In the data rows, 128 means zero.
Some points, each followed by its number:
tensor([112, 102, 116, 128, 163, 128, 112, 91, 113, 177, 100, 93, 101, 151, 147, 131]) 0
tensor([65, 95, 116, 162, 116, 81, 117, 129, 136, 162, 108, 116, 80, 128, 121, 114]) 1
tensor([124, 197, 116, 105, 140, 163, 118, 96, 113, 100, 192, 151, 133, 71, 108, 130]) 2
tensor([171, 172, 151, 151, 105, 140, 176, 116, 173, 105, 180, 82, 173, 140, 71, 178]) 3
tensor([77, 145, 128, 105, 93, 140, 104, 121, 75, 123, 153, 128, 130, 105, 94, 122]) 4
tensor([233, 127, 105, 151, 197, 210, 255, 226, 122, 236, 166, 105, 171, 140, 136, 196]) 5
tensor([111, 133, 128, 81, 105, 140, 112, 112, 95, 137, 104, 151, 146, 117, 100, 111]) 6
tensor([102, 100, 151, 174, 140, 151, 121, 135, 152, 180, 116, 185, 125, 94, 141, 95]) 7
tensor([130, 147, 140, 105, 105, 198, 139, 114, 161, 159, 121, 185, 164, 117, 121, 134]) 8
tensor([155, 116, 140, 139, 128, 104, 106, 157, 110, 145, 87, 151, 84, 162, 126, 111]) 9
tensor([167, 146, 116, 162, 151, 116, 116, 187, 111, 115, 127, 128, 85, 140, 146, 105]) 10
tensor([98, 98, 209, 139, 174, 104, 122, 137, 135, 147, 131, 128, 116, 162, 100, 151]) 11
tensor([150, 158, 140, 162, 116, 128, 154, 93, 171, 99, 176, 82, 147, 140, 96, 165]) 12
tensor([99, 123, 209, 116, 197, 128, 118, 126, 186, 115, 130, 151, 185, 94, 87, 225]) 13
tensor([84, 131, 82, 151, 140, 116, 112, 103, 99, 99, 146, 128, 113, 82, 76, 102]) 14
tensor([139, 119, 163, 116, 70, 116, 117, 112, 102, 83, 105, 105, 114, 94, 104, 73]) 15
tensor([178, 131, 82, 162, 151, 140, 121, 170, 114, 167, 141, 116, 83, 208, 161, 136]) 16
tensor([100, 93, 105, 93, 93, 116, 111, 123, 118, 154, 90, 93, 152, 128, 123, 111]) 17
tensor([124, 103, 93, 105, 128, 104, 102, 109, 105, 136, 110, 116, 117, 151, 148, 102]) 18
tensor([100, 110, 128, 116, 140, 116, 119, 130, 166, 171, 120, 128, 124, 140, 97, 144]) 19
tensor([129, 110, 151, 174, 140, 140, 103, 153, 130, 163, 114, 162, 152, 128, 131, 128]) 20
Which five points above are nearest to each new point? Their numbers follow each, nearest first.
tensor([148, 97, 70, 116, 128, 128, 108, 131, 55, 142, 107, 82, 122, 151, 144, 72]) 18 17 0 9 10
tensor([140, 115, 174, 116, 93, 93, 137, 89, 109, 115, 100, 128, 114, 94, 125, 89]) 15 6 18 17 9
tensor([205, 124, 116, 185, 232, 175, 255, 192, 166, 203, 169, 139, 117, 117, 136, 189]) 5 16 20 10 3
tensor([170, 114, 105, 197, 151, 151, 116, 201, 147, 150, 160, 105, 89, 197, 197, 138]) 16 10 9 20 0
tensor([111, 106, 93, 116, 128, 93, 109, 94, 119, 136, 121, 151, 93, 105, 135, 112]) 18 1 14 6 0
tensor([152, 126, 140, 128, 140, 104, 111, 150, 116, 126, 94, 139, 89, 162, 119, 131]) 9 10 18 19 20
tensor([150, 119, 93, 93, 151, 93, 104, 115, 94, 163, 107, 139, 111, 140, 120, 101]) 18 9 0 6 17
tensor([114, 121, 116, 128, 105, 116, 108, 95, 101, 104, 102, 93, 93, 128, 152, 96]) 18 15 17 0 1
tensor([97, 122, 140, 93, 93, 116, 121, 120, 157, 104, 126, 151, 187, 82, 123, 153]) 6 8 17 4 19
tensor([114, 97, 140, 128, 116, 104, 108, 132, 87, 160, 101, 174, 107, 140, 137, 108]) 9 18 20 6 1
tensor([105, 170, 116, 93, 105, 140, 115, 120, 70, 108, 163, 139, 140, 94, 116, 106]) 4 2 6 14 15
tensor([117, 98, 151, 139, 116, 116, 111, 146, 93, 139, 93, 128, 93, 140, 92, 95]) 9 1 18 6 15
tensor([134, 120, 70, 255, 128, 210, 142, 210, 180, 112, 187, 70, 152, 220, 180, 133]) 16 10 12 20 3
tensor([87, 124, 116, 139, 128, 93, 117, 99, 130, 107, 136, 128, 119, 128, 205, 118]) 18 1 0 17 19
tensor([122, 124, 186, 128, 116, 104, 138, 124, 222, 100, 135, 174, 219, 105, 127, 191]) 13 8 12 3 19
tensor([126, 124, 93, 116, 128, 104, 96, 120, 102, 86, 139, 105, 109, 140, 127, 101]) 18 14 4 10 17
tensor([161, 239, 174, 151, 232, 210, 157, 90, 132, 116, 234, 208, 146, 128, 161, 147]) 2 8 12 3 20
